In the rows, zero is written as 128.
One turn or mirror swaps these rows in pairs. Which row does each one swap with?
duzu: [ 92 157 137 114  99 144 142 136 143  97 126 149 141 125 118 142 141 153]
vuku: [ 86 144 155 119 110 132 165 138 136  94 106 139 132 134 110 154 138 108]
dif: [129 192 171 136 142 127 158 120 124 104 138 117 146 129 139 145 132 147]
zalit: [136 116 133 116 161 105 146 120 109 133 109 138 158 147 122 162 143 122]
Pezaf: [128 196 160 132 119 130 163 121 135 111 157 152 129 151 124 147 144 143]
Dev: [ 93 157 133 112 111 119 142 127 135 104 138 142 148 130 109 166 142 156]
Kudi: [131 136 148 163 136 111 131 100 116 147 131 160 162 140 149 148 130 129]
gora: [ 99 155 160 126 147 132 185 142 136 125 126 140 153 144 153 134 151 135]
gub: [137 100 115 160 127 152 126 123 158 120 142 140 115 146 120 140 141 117]
Kenu: [180 122 143 151 137 130 138 114 143 131 150 114 126 149 149 157 158 134]
Miku: [129 101 122 158 124 153 134 118 167 117 133 151 119 146 120 141 130 113]
Bos: [116 149 163 124 132 133 154 178 114 104  97 135 141 151 125 159 139 123]
Vore: [126 169 151 122 156 110 153 109 114 112 126 126 162 119 129 157 141 156]
vuve: [130 144 137 157 136  99 136 101 109 151 141 153 155 148 140 148 131 121]
mak: [124 102 125 156 121 150 127 118 169 108 144 149 121 151 122 128 136 121]
div: [182 159 143 134 133 104 165 128 150 128 129 127 120 155 113 152 131 113]
devi: [156 108 129 133 123 126 147 141 121 119  93 130  92 154 134 128 134 118]
Vot: [148 138 154 128 117 121 134 137 120  91 126  91 124 158 121 165 168 147]
keva: [130 128 146 121 154 104 169 131 119 117  98 150 101 144 119 122 152 116]
Kek: [ 87 164 135 115 115 136 140 137 138 108 127 141 143 125 111 152 141 156]
Sizi: [153 131 156 135 116 124 140 138 122  97 125  87 123 156 126 159 167 152]
dugod: [123 128 161 142 114 150 156 167 109 113 118 108 133 164 163 154 139 129]
Pagub: [108 146 165 118 104 122 157 141 127  80 111 110 129 142 109 162 151 124]
vumel: [108 166 153 127 125 139 123 158 146  96 124 144 149 124 108 119 142 120]
savop: [143 126 112 139 107 151 149 128 151 140 133 134 111 156 120 133 102 123]
Pap: [154 140 151 130 142 113 145 117 123 145 136 160 151 131 160 122 122 104]
luza: [ 86 154 133 119  98 137 149 132 146 105 136 151 148 130 115 145 134 148]
poka: [145 127 149 170 132 136 122 101 126 137 147 150 135 135 153 116 122 119]
bod: [155 173 154 150 119 125 149 113 127  94 153 139 121 162 128 142 166 161]
Pak: [132  89 137 117 110 158 142 134 144 104 137 143 110 154 135 118 132 141]
kig: [133  87 141 120 113 163 139 133 138 110 122 143 110 159 135 125 135 123]
muli: [178 164 163 146 124 113 165 138 134 117 139 126 112 173 133 139 123 125]
Niz: [138 105 135 119 154 106 141 119 105 138 112 137 154 145 117 165 140 124]
pas: [158 152 159 127 134 129 121 144 109 111 122 119 170 131 147 127 116 142]
Bisu: [177 129 142 144 143 131 147 110 136 150 151 142 127 138 155 130 142 118]
bugum: [138  94 122 157 127 138 114 115 153 109 149 136 123 147 121 145 142 127]
fufo: [138 117 139 155 133 136 174 117 142 118 129 116 109 147 163 107 154 128]
Vom: [151 156 162 131 137 106 135 140 101 122 121 147 159 134 151 117 116 120]
Rof: [154 179 176 145 121 131 167 130 134  95 149 115 119 153 137 134 127 144]
sov: [142  78 139 111 134 140 137 123 124 124 117 144 130 160 129 141 131 116]
Gil: [150 167 160 152 123 123 136 122 120 101 163 130 124 167 126 135 162 163]
dutaf: [ 82 141 150 128 113 121 161 139 150  96 116 142 140 131 118 155 130 102]

mak swaps with luza
Gil swaps with vuve
gora swaps with fufo
vumel swaps with savop
duzu swaps with Miku

